Every row has a hidden score from 0 to 30. What is each row's score? 15 is about the middle. The score is a weighted sum of the row's numbers plus the product of two more (or one squared), each taken from its middle value.
np.array([-4, -13, -34, -40, -17, 31, -23, -7, -28, 38, -25, -29, 10,
          -31, 54, 49, -19, 19, -59]) >> 14
np.array([-15, -5, -27, -50, -51, 55, -58, 16, -35, 38, -23, 0, 32,
          10, 54, 49, 29, 2, 6]) >> 20
np.array([-19, -17, -13, -29, -32, 55, -30, -34, -22, 11, -13, 13, 8,
          31, 13, 16, 49, 10, -17]) >> 28
np.array([-14, 14, -29, -31, -25, 0, 7, 22, -28, 12, -25, -29, 21,
          -32, 25, 41, -36, 23, -37]) >> 17
np.array([-3, -38, 45, 54, 28, -9, 7, -58, 49, -58, 31, 41, -17,
          3, -58, -55, 32, -21, 53]) >> 15
np.array([-4, -12, -30, -44, -17, 35, -38, 7, -26, 28, -24, -28, 14,
          -32, 54, 43, -20, 21, -59]) >> 14
np.array([-28, 27, -17, 20, -14, 13, 37, 3, -17, -33, -21, -21, 14,
          20, -1, -13, -21, 33, 18]) >> 15
np.array([-31, -48, 6, 35, -11, 55, -36, -51, 7, -51, 2, 29, -4,
          39, 11, -13, 49, 8, 14]) >> 24
np.array([-26, 4, -18, -36, -42, 55, -58, -6, -27, 30, -18, 4, 9,
          11, 46, 22, 41, 10, 6]) >> 26
np.array([-9, -17, -32, -46, -19, 27, -25, 20, -26, 26, -25, -27, 10,
          -43, 54, 46, -30, 17, -59]) >> 14
np.array([-20, 14, -28, -12, -28, -14, 32, 19, -31, -13, -29, -38, 35,
          -14, -21, 28, -38, 19, 0]) >> 12
np.array([-21, 12, -28, -4, -20, -22, 26, 31, -27, -5, -28, -36, 38,
          -10, 11, 16, -33, 22, -9]) >> 15
np.array([-49, 13, -5, 54, 2, 55, 28, -34, 3, -58, -10, -4, -10,
          49, 15, -51, 10, 42, 40]) >> 23
np.array([-29, 30, -23, 7, -19, 1, 20, -6, -18, -13, -23, -30, 22,
          -6, 0, 1, -28, 25, 8]) >> 17
np.array([55, 34, 52, 47, 55, -26, -13, 42, 49, 49, 55, 52, -58,
          50, -10, -49, 41, -39, 53]) >> 9
np.array([-21, 34, -26, -8, -23, -21, 21, 23, -27, -18, -27, -41, 29,
          -7, -1, 24, -31, 23, 6]) >> 18
np.array([37, -55, 40, -12, 39, -11, -39, -45, 47, 4, 43, 37, -46,
          -37, 18, -22, 38, -47, 6]) >> 16
np.array([-16, 32, -28, -17, -27, -7, 23, 13, -29, 1, -29, -37, 35,
          -10, -8, 31, -38, 19, -11]) >> 11
np.array([-20, 16, -26, -6, -21, -25, 31, 12, -27, -2, -27, -35, 33,
          -6, -10, 23, -44, 26, -12]) >> 15
np.array([-18, 1, -25, -52, -44, 55, -58, 16, -37, 51, -22, -5, 31,
          4, 53, 49, 31, 5, -5]) >> 20
np.array([-24, 13, -22, 2, -26, -15, 31, 6, -22, -11, -27, -31, 32,
          -3, 0, 14, -32, 26, -18]) >> 16
np.array([10, -44, 6, -29, -11, -13, -54, -41, 6, -13, 4, 13, 17,
          -47, -4, 25, 7, -29, -35]) >> 19
np.array([13, -38, 26, -23, 12, -57, -20, -57, 32, -31, 18, 15, 11,
          -57, -41, -13, 3, -47, 3]) >> 16
np.array([-27, 19, -21, 13, -16, 0, 51, -4, -18, -7, -22, -24, 20,
          14, -5, -4, -26, 29, 7]) >> 13
np.array([-20, 31, -19, 13, -13, -9, 31, 17, -21, -16, -19, -24, 17,
          28, -12, 2, -25, 27, 14]) >> 14
np.array([-21, 6, -26, -17, -17, 0, 19, 4, -25, 3, -26, -27, 26,
          -10, -7, 22, -23, 25, -21]) >> 15
np.array([30, -58, 45, -3, 46, 23, -52, -58, 49, -1, 46, 46, -58,
          -30, 39, -34, 49, -41, -1]) >> 16
np.array([44, -53, 35, -29, 31, -21, -47, -44, 43, 10, 38, 30, -35,
          -52, 22, -11, 34, -50, -11]) >> 16
np.array([-21, 22, -24, 10, -16, 7, 28, 17, -23, -19, -24, -27, 17,
          18, -20, 5, -31, 33, 20]) >> 10
np.array([-1, -58, 17, 43, 0, 8, -30, -57, 23, -58, 8, 32, 5,
          -2, -44, -12, 19, -11, 15]) >> 15
np.array([-24, 5, -28, -18, -18, 6, 27, 24, -24, -14, -30, -31, 23,
          -15, 13, 30, -38, 24, -43]) >> 15
np.array([55, -31, 49, 1, 55, -5, -45, 3, 49, 44, 55, 48, -58,
          2, 33, -20, 44, -47, 19]) >> 15
np.array([-9, -16, -34, -41, -20, 23, -1, 27, -27, 26, -28, -28, 14,
          -31, 45, 46, -38, 24, -59]) >> 13
np.array([-14, 30, -28, -17, -25, -13, 39, 3, -30, -14, -31, -34, 36,
          -11, -14, 13, -42, 28, -13]) >> 15
np.array([-6, -58, -30, -58, -32, 55, -58, -2, -35, 54, -18, 3, 4,
          -19, 54, 49, 45, 3, -51]) >> 22
np.array([11, -53, 11, -33, 0, -33, -37, -43, 14, -11, 9, 12, 11,
          -57, -3, 12, 10, -39, -35]) >> 20
np.array([-23, 37, -20, 8, -19, 6, 34, 12, -19, -14, -20, -28, 17,
          14, -9, 3, -26, 32, 6]) >> 14
np.array([50, -23, 31, -40, 33, -50, -52, 0, 31, 52, 38, 27, -25,
          -57, 28, 10, 6, -53, -34]) >> 18
np.array([41, -57, 38, -20, 38, -9, -47, -41, 48, 13, 42, 38, -44,
          -43, 23, -16, 39, -48, -6]) >> 15
np.array([-19, 23, -22, 1, -18, -13, 33, 21, -22, -5, -22, -29, 25,
          11, -14, 10, -30, 26, -6]) >> 13
np.array([-18, 8, -25, 12, -22, 0, 32, 8, -20, -22, -23, -26, 23,
          6, -7, -2, -28, 25, -6]) >> 11
np.array([-16, 12, -29, -19, -22, -14, 33, 20, -25, -2, -29, -31, 32,
          -11, -1, 30, -42, 19, -28]) >> 13
np.array([25, 0, 43, 9, 35, -55, -9, -24, 42, -9, 37, 31, -20,
          -26, -31, -40, 18, -43, 33]) >> 16
np.array([55, 54, 52, 41, 55, -30, -1, 54, 49, 54, 55, 52, -58,
          55, -7, -38, 40, -46, 42]) >> 11
np.array([-6, -16, -34, -36, -23, 24, -13, 8, -23, 25, -27, -30, 12,
          -29, 54, 49, -26, 19, -59]) >> 14
np.array([-45, 13, -9, 44, -4, 55, 42, -29, -1, -53, -14, -8, -5,
          31, 9, -34, 3, 42, 36]) >> 21
np.array([13, -58, 14, 12, -3, -53, -5, -39, 16, -58, 5, 14, 22,
          -33, -58, 5, -5, -31, -9]) >> 19
np.array([-19, 32, -26, 7, -19, 0, 20, 1, -22, -18, -26, -30, 28,
          2, -9, 8, -29, 21, -11]) >> 18
np.array([48, -40, 33, -38, 33, -31, -45, -19, 37, 33, 39, 30, -32,
          -57, 27, 6, 22, -53, -31]) >> 17
np.array([40, -58, 40, -17, 41, 7, -49, -51, 49, 14, 44, 41, -51,
          -39, 31, -20, 44, -46, 3]) >> 13
np.array([55, 12, 52, 54, 55, -3, 51, 43, 33, -6, 55, 52, -52,
          55, -58, -22, 41, -31, 1]) >> 11
np.array([-14, -9, -25, -53, -40, 46, -33, 5, -39, 29, -23, -2, 28,
          6, 40, 42, 33, -7, -13]) >> 20
np.array([-23, 29, -28, -10, -19, -9, 19, 19, -26, -11, -27, -31, 32,
          -11, 2, 22, -23, 23, -22]) >> 20
np.array([-16, 20, -18, 15, -12, -25, 40, 24, -20, -4, -21, -28, 18,
          16, -2, 5, -27, 32, 15]) >> 18
np.array([55, 39, 35, -31, 39, -57, -42, 48, 23, 54, 44, 31, -18,
          -48, 17, 14, -15, -53, -35]) >> 19
np.array([-32, 11, -11, 45, -6, 52, 34, -30, -6, -55, -16, -13, -6,
          36, 1, -24, -3, 42, 35]) >> 15
np.array([35, -52, 46, 6, 46, -1, -35, -44, 49, -2, 48, 43, -56,
          -17, 16, -38, 49, -41, 30]) >> 15
np.array([-2, -14, -35, -40, -15, 23, -5, 21, -29, 26, -24, -33, 11,
          -44, 54, 49, -44, 18, -59]) >> 9
np.array([-30, 18, -20, 17, -17, 22, 31, -5, -18, -28, -25, -26, 16,
          8, -18, -1, -23, 33, 31]) >> 11
np.array([46, -46, 51, 12, 53, 6, -37, -27, 49, 14, 55, 48, -58,
          2, 12, -37, 49, -42, 39]) >> 11
np.array([-21, 23, -20, 13, -14, -9, 34, 10, -19, -17, -22, -27, 25,
          10, -8, 8, -27, 27, 6]) >> 13
np.array([-26, 7, -26, -5, -23, -11, 17, 11, -27, -8, -29, -32, 34,
          -8, -33, 16, -32, 29, -5]) >> 13
np.array([23, -16, 47, 22, 37, -34, -11, -44, 49, -25, 42, 37, -30,
          -11, -32, -51, 34, -39, 50]) >> 15
np.array([40, -35, 44, -3, 42, -13, -43, -24, 47, 21, 47, 41, -47,
          -25, 19, -22, 34, -44, 10]) >> 15
np.array([-40, 11, -11, 35, -12, 39, 32, -16, -8, -37, -17, -16, 8,
          28, -7, -23, -11, 36, 20]) >> 15
np.array([-10, -11, -31, -38, -22, 36, -15, 10, -26, 22, -25, -28, 4,
          -36, 54, 42, -24, 18, -59]) >> 14
np.array([-4, -15, -15, -35, -34, 55, -15, -42, -25, 9, -19, 9, 19,
          30, 3, 29, 49, -2, -20]) >> 26
np.array([55, 54, 52, 53, 55, -38, -6, 54, 49, 49, 55, 52, -58,
          55, -20, -54, 35, -39, 53]) >> 11
np.array([-16, -6, -27, -49, -41, 44, -58, 17, -37, 28, -25, -7, 30,
          5, 36, 39, 23, 3, -16]) >> 20
np.array([27, -51, 48, 17, 46, 14, -31, -58, 49, -18, 48, 46, -54,
          -13, 5, -52, 49, -37, 36]) >> 13
np.array([18, -43, 29, -35, 16, -46, -35, -58, 36, -20, 24, 20, -2,
          -57, -16, -17, 11, -47, -16]) >> 18
np.array([-21, 17, -25, 4, -19, -4, 34, 5, -19, -19, -26, -29, 25,
          6, -12, 4, -37, 29, -2]) >> 11
np.array([-16, 4, -27, -22, -24, -4, 35, 18, -26, 1, -27, -32, 32,
          -20, 15, 14, -34, 26, -23]) >> 12
np.array([4, -37, 35, 22, 19, -36, -16, -58, 44, -58, 25, 30, -11,
          -33, -56, -42, 23, -32, 28]) >> 18
np.array([-24, 11, -28, -11, -18, 4, 11, 20, -25, 3, -31, -32, 27,
          -11, 13, 20, -39, 26, -29]) >> 13
np.array([-49, -2, -11, 29, -17, 55, 13, -15, -10, -20, -15, -1, 0,
          32, 5, -17, 15, 36, 27]) >> 21
np.array([-22, 12, -26, -2, -20, -18, 30, 18, -26, -5, -30, -33, 32,
          -3, -20, 24, -40, 26, -8]) >> 13
np.array([-15, 42, -21, 5, -15, -20, 36, 22, -23, -14, -22, -27, 20,
          22, -27, 6, -28, 27, 22]) >> 13
np.array([-7, -16, -15, -42, -32, 55, -23, -41, -28, -1, -17, 7, 15,
          22, -11, 28, 47, 0, -20]) >> 29
np.array([-28, 15, -20, 19, -13, 13, 32, 6, -18, -22, -24, -22, 20,
          16, 0, -4, -22, 31, -5]) >> 15
np.array([-15, 8, -28, -25, -25, -2, 11, 18, -33, -4, -28, -30, 26,
          -2, -6, 28, -33, 19, 4]) >> 14
np.array([-16, 31, -25, 1, -15, -19, 41, 29, -26, -9, -25, -31, 23,
          14, -4, 15, -31, 28, 3]) >> 15
np.array([-21, 20, -24, -4, -25, -18, 40, 38, -25, -7, -24, -33, 26,
          11, -17, 24, -31, 25, 7]) >> 24
np.array([-33, -11, -10, 0, -27, 55, -58, -30, -13, 0, -12, 16, 7,
          40, 24, 3, 49, 14, 28]) >> 25
np.array([55, 37, 52, 33, 55, -24, -16, 51, 49, 54, 55, 52, -58,
          48, 4, -34, 39, -45, 40]) >> 11
np.array([55, 54, 52, 54, 55, -21, 47, 54, 43, 54, 55, 52, -58,
          55, -49, -40, 29, -44, 0]) >> 20
np.array([32, -41, 50, 22, 47, -4, -19, -50, 49, -14, 50, 44, -56,
          -2, 0, -50, 49, -39, 53]) >> 13
np.array([-8, 1, -30, -28, -23, 5, 9, 22, -26, 17, -25, -29, 16,
          -23, 20, 29, -37, 22, -33]) >> 12
np.array([-26, 13, -23, 3, -17, -20, 27, 8, -23, -17, -24, -30, 22,
          -5, -6, 3, -33, 26, 3]) >> 16
np.array([-20, 17, -19, -55, -35, 34, -58, 1, -30, 36, -18, -5, 31,
          -2, 31, 25, 33, -3, 25]) >> 24
np.array([-7, -3, -31, -36, -18, 5, 11, 17, -30, 12, -28, -32, 21,
          -28, 21, 29, -39, 24, -59]) >> 13
np.array([-20, 24, -28, -4, -25, -34, 27, 14, -28, -12, -30, -37, 38,
          -5, -13, 31, -41, 25, -13]) >> 19
np.array([-13, 22, -25, -6, -25, -18, 34, 11, -26, -8, -27, -33, 33,
          -2, -6, 24, -24, 20, -17]) >> 14
np.array([-3, -12, -34, -43, -19, 19, -11, 2, -26, 20, -24, -29, 11,
          -32, 54, 45, -40, 19, -51]) >> 13
np.array([55, 54, 52, 54, 55, -51, 24, 54, 48, 54, 55, 52, -58,
          55, -50, -51, 30, -41, 53]) >> 9
np.array([55, 19, 52, 48, 55, -19, 6, 12, 49, 20, 55, 52, -58,
          51, -37, -53, 48, -39, 53]) >> 9
np.array([28, -20, 48, 20, 41, -22, -17, -31, 49, -13, 46, 40, -40,
          -9, -19, -47, 40, -39, 41]) >> 15
np.array([-15, 25, -23, 9, -20, -15, 29, 25, -25, -18, -23, -32, 26,
          10, -9, 1, -30, 22, 0]) >> 12
np.array([-29, -8, -25, -51, -46, 47, -58, 15, -37, 38, -24, -1, 34,
          15, 48, 43, 19, 7, -1]) >> 24
np.array([-25, 28, -20, 12, -17, 0, 30, 19, -20, -24, -21, -25, 17,
          7, 6, -5, -21, 27, -3]) >> 17
np.array([-44, 12, -10, 48, -4, 47, 35, -11, -4, -47, -16, -12, 2,
          36, -10, -27, -15, 39, 37]) >> 13
np.array([55, 43, 52, 52, 55, -28, 30, 20, 49, 29, 55, 52, -58,
          55, -48, -55, 48, -44, 53]) >> 14
np.array([-20, 22, -21, 6, -16, -7, 32, 27, -23, -13, -23, -28, 15,
          15, -11, 11, -25, 34, 3]) >> 16
np.array([55, -9, 52, 21, 55, -14, -30, 12, 49, 44, 55, 52, -58,
          24, 12, -33, 46, -44, 35]) >> 11
np.array([34, -49, 43, -1, 38, -11, -34, -47, 49, 0, 44, 38, -43,
          -30, 10, -32, 44, -44, 18]) >> 14
np.array([3, -47, -7, -17, -24, 0, -33, -18, -13, -30, -10, 11, 37,
          -23, -26, 46, -1, -15, -35]) >> 17
np.array([-12, -4, -31, -28, -22, 2, 12, 5, -29, 12, -28, -30, 18,
          -16, 30, 48, -32, 21, -50]) >> 18
np.array([-11, -14, -29, -25, -26, 9, 3, 11, -26, 11, -28, -31, 26,
          -31, 47, 38, -39, 19, -28]) >> 15
np.array([-17, 20, -15, 25, -12, -6, 26, 26, -14, -21, -17, -19, 11,
          32, -19, -7, -16, 32, 22]) >> 15
np.array([55, 54, 52, 50, 55, -32, 11, 51, 49, 54, 55, 52, -58,
          55, -28, -51, 41, -45, 53]) >> 10
np.array([40, -58, 34, -28, 35, -11, -52, -51, 43, 12, 37, 33, -39,
          -51, 37, -9, 35, -50, -18]) >> 16
np.array([-3, -20, -31, -33, -22, 21, -10, 14, -29, 22, -24, -25, 14,
          -33, 54, 49, -27, 20, -59]) >> 15
np.array([-23, 11, -21, 4, -20, 4, 28, 17, -18, -24, -24, -25, 16,
          10, -7, 1, -17, 29, 11]) >> 14
np.array([-13, -49, 12, 42, -3, 55, -25, -58, 17, -58, 3, 32, -7,
          22, -23, -14, 37, 2, 16]) >> 18
np.array([-12, 30, -29, -4, -27, -21, 25, 22, -28, 0, -31, -32, 39,
          -5, -28, 24, -39, 28, -14]) >> 13
np.array([37, 13, 52, 48, 55, -21, -10, -6, 49, 1, 55, 52, -58,
          29, -22, -55, 43, -36, 53]) >> 16
np.array([18, -47, 25, -4, 8, -52, -22, -58, 31, -47, 17, 18, 7,
          -57, -37, -9, 3, -38, -13]) >> 18
np.array([-22, -6, -12, -15, -24, 55, 0, -37, -19, -3, -18, 1, 15,
          28, 3, 6, 41, 11, 5]) >> 26
np.array([-29, 23, -20, 21, -19, 11, 28, -12, -16, -33, -22, -25, 15,
          16, 1, -7, -24, 33, 2]) >> 16
np.array([-31, 11, -20, 25, -19, 9, 42, -7, -21, -25, -21, -24, 19,
          13, -16, -1, -25, 28, 11]) >> 13
np.array([-33, 15, -22, 5, -15, -1, 40, 0, -20, -30, -25, -25, 25,
          6, -4, 2, -28, 32, 2]) >> 16
np.array([-26, 19, -23, -3, -19, -10, 32, 16, -24, -18, -27, -33, 37,
          1, -21, 20, -39, 32, -13]) >> 14
np.array([-19, 21, -20, 8, -17, -8, 32, 10, -22, -17, -22, -30, 20,
          13, -4, 3, -42, 29, -3]) >> 13
np.array([-30, 13, -22, 5, -23, 14, 16, -2, -21, -21, -24, -28, 21,
          2, -17, 7, -27, 27, 0]) >> 13
np.array([-50, 14, -4, 54, 2, 55, 33, -35, 4, -58, -11, -4, -14,
          44, 2, -48, 5, 47, 48]) >> 22
np.array([-48, 14, -6, 54, -1, 55, 32, -37, 5, -54, -10, -2, -6,
          40, -8, -40, 12, 43, 43]) >> 27
np.array([-30, 14, -22, 7, -14, 11, 38, 10, -19, -16, -25, -23, 19,
          8, -12, 1, -25, 30, 7]) >> 13
np.array([-8, -16, -31, -31, -20, 21, -21, 14, -30, 33, -24, -28, 14,
          -29, 54, 49, -23, 17, -57]) >> 15
np.array([-18, 30, -24, -1, -26, -10, 39, 22, -27, -12, -30, -31, 33,
          5, -18, 8, -37, 21, -15]) >> 12
np.array([55, 54, 52, 38, 55, -31, -8, 54, 49, 54, 55, 52, -58,
          55, 3, -32, 36, -47, 27]) >> 13
np.array([-12, 2, -31, -14, -26, 1, 10, 20, -30, 10, -31, -33, 28,
          -7, 4, 25, -32, 20, -28]) >> 10
np.array([-22, 16, -22, 1, -17, -13, 30, 20, -22, -19, -23, -28, 21,
          13, -13, 6, -36, 25, -2]) >> 16
np.array([-23, 16, -28, -26, -29, -5, 6, 16, -30, 5, -27, -27, 33,
          -2, 5, 28, -30, 15, -1]) >> 16
np.array([55, 48, 52, 32, 55, -31, -17, 54, 48, 54, 55, 52, -58,
          55, 8, -29, 36, -47, 36]) >> 15
np.array([-19, 30, -12, 33, -8, 16, 29, 17, -16, -21, -14, -20, 9,
          32, -18, -16, -17, 32, 22]) >> 12
np.array([-26, 28, -22, 14, -15, 16, 21, -10, -18, -22, -20, -25, 27,
          5, 10, 0, -25, 26, -14]) >> 23
np.array([-28, 19, -22, 7, -17, 16, 18, 6, -20, -25, -23, -26, 29,
          4, 5, 5, -29, 29, 7]) >> 13
np.array([-12, 6, -27, -20, -14, 27, 5, 11, -24, 7, -22, -27, 13,
          -16, 36, 25, -30, 26, -57]) >> 16
np.array([55, 33, 52, 30, 55, -24, -21, 47, 49, 54, 55, 52, -58,
          44, 4, -34, 40, -45, 41]) >> 12
np.array([55, 54, 52, 47, 55, -31, 6, 54, 49, 54, 55, 52, -58,
          55, -18, -45, 40, -46, 48]) >> 10
np.array([-25, 22, -21, 14, -15, 7, 17, 5, -16, -26, -24, -21, 23,
          1, -29, 5, -25, 35, 19]) >> 16
np.array([-6, -14, -33, -45, -14, 26, -5, 15, -26, 40, -25, -30, 15,
          -33, 54, 46, -32, 18, -59]) >> 10
np.array([-18, 25, -29, -4, -24, -18, 41, 19, -29, -3, -29, -35, 28,
          -15, -8, 18, -37, 25, -3]) >> 13
np.array([-12, -25, -13, -16, -30, 34, -58, -6, -18, -11, -13, 13, 24,
          15, -7, 35, 22, 2, 31]) >> 19
np.array([-17, 6, -29, -28, -22, 4, 0, 19, -27, 14, -27, -34, 29,
          -23, 25, 38, -35, 17, -22]) >> 13
np.array([54, -50, 31, -47, 33, -30, -58, -19, 36, 47, 39, 28, -35,
          -57, 36, 10, 23, -53, -45]) >> 18
np.array([-26, 18, -22, 5, -20, 6, 41, 6, -22, -19, -27, -27, 22,
          2, 1, 0, -25, 27, 5]) >> 13
np.array([-5, -46, -33, -43, -19, 28, -14, 7, -28, 28, -23, -31, 17,
          -39, 54, 46, -28, 16, -59]) >> 12
np.array([-32, 17, -21, 8, -13, 18, 39, 24, -20, -14, -20, -29, 21,
          -1, -5, 1, -37, 32, -10]) >> 12
np.array([34, 54, 52, 41, 50, -57, 3, 52, 37, 32, 50, 42, -14,
          9, -43, -48, -12, -41, 50]) >> 16
np.array([-12, -15, -33, -38, -20, 26, -12, 17, -32, 39, -25, -29, 20,
          -33, 37, 44, -40, 19, -59]) >> 11
np.array([52, 54, 52, 54, 55, -49, 7, 54, 48, 26, 55, 52, -55,
          55, -50, -55, 26, -32, 53]) >> 12
np.array([-31, 16, -12, 21, -16, 52, -3, -20, -13, -21, -16, -2, 5,
          25, 21, -14, 17, 34, 39]) >> 25
np.array([-18, 23, -24, 2, -24, 2, 44, 28, -23, -16, -24, -29, 32,
          10, -13, 12, -34, 25, -27]) >> 12
np.array([-13, -12, -22, -53, -42, 52, -36, -28, -33, 17, -22, 2, 31,
          20, 18, 45, 49, -4, -19]) >> 24
np.array([-19, 30, -22, 2, -19, -11, 39, 33, -23, -3, -20, -26, 14,
          10, -31, 6, -29, 28, 11]) >> 13
np.array([-45, 0, -5, 48, -3, 55, 6, -31, 0, -44, -8, 7, -15,
          51, 0, -43, 28, 37, 53]) >> 23
np.array([38, -49, 42, -5, 39, -14, -39, -38, 48, 2, 44, 38, -44,
          -26, 7, -27, 39, -46, 8]) >> 15
np.array([-4, -1, -32, -33, -15, 1, 16, 19, -29, 7, -26, -33, 27,
          -18, 33, 36, -44, 27, -34]) >> 11
np.array([-17, -12, -27, -48, -45, 41, -58, 4, -38, 42, -26, -6, 27,
          9, 54, 45, 31, 5, -16]) >> 22
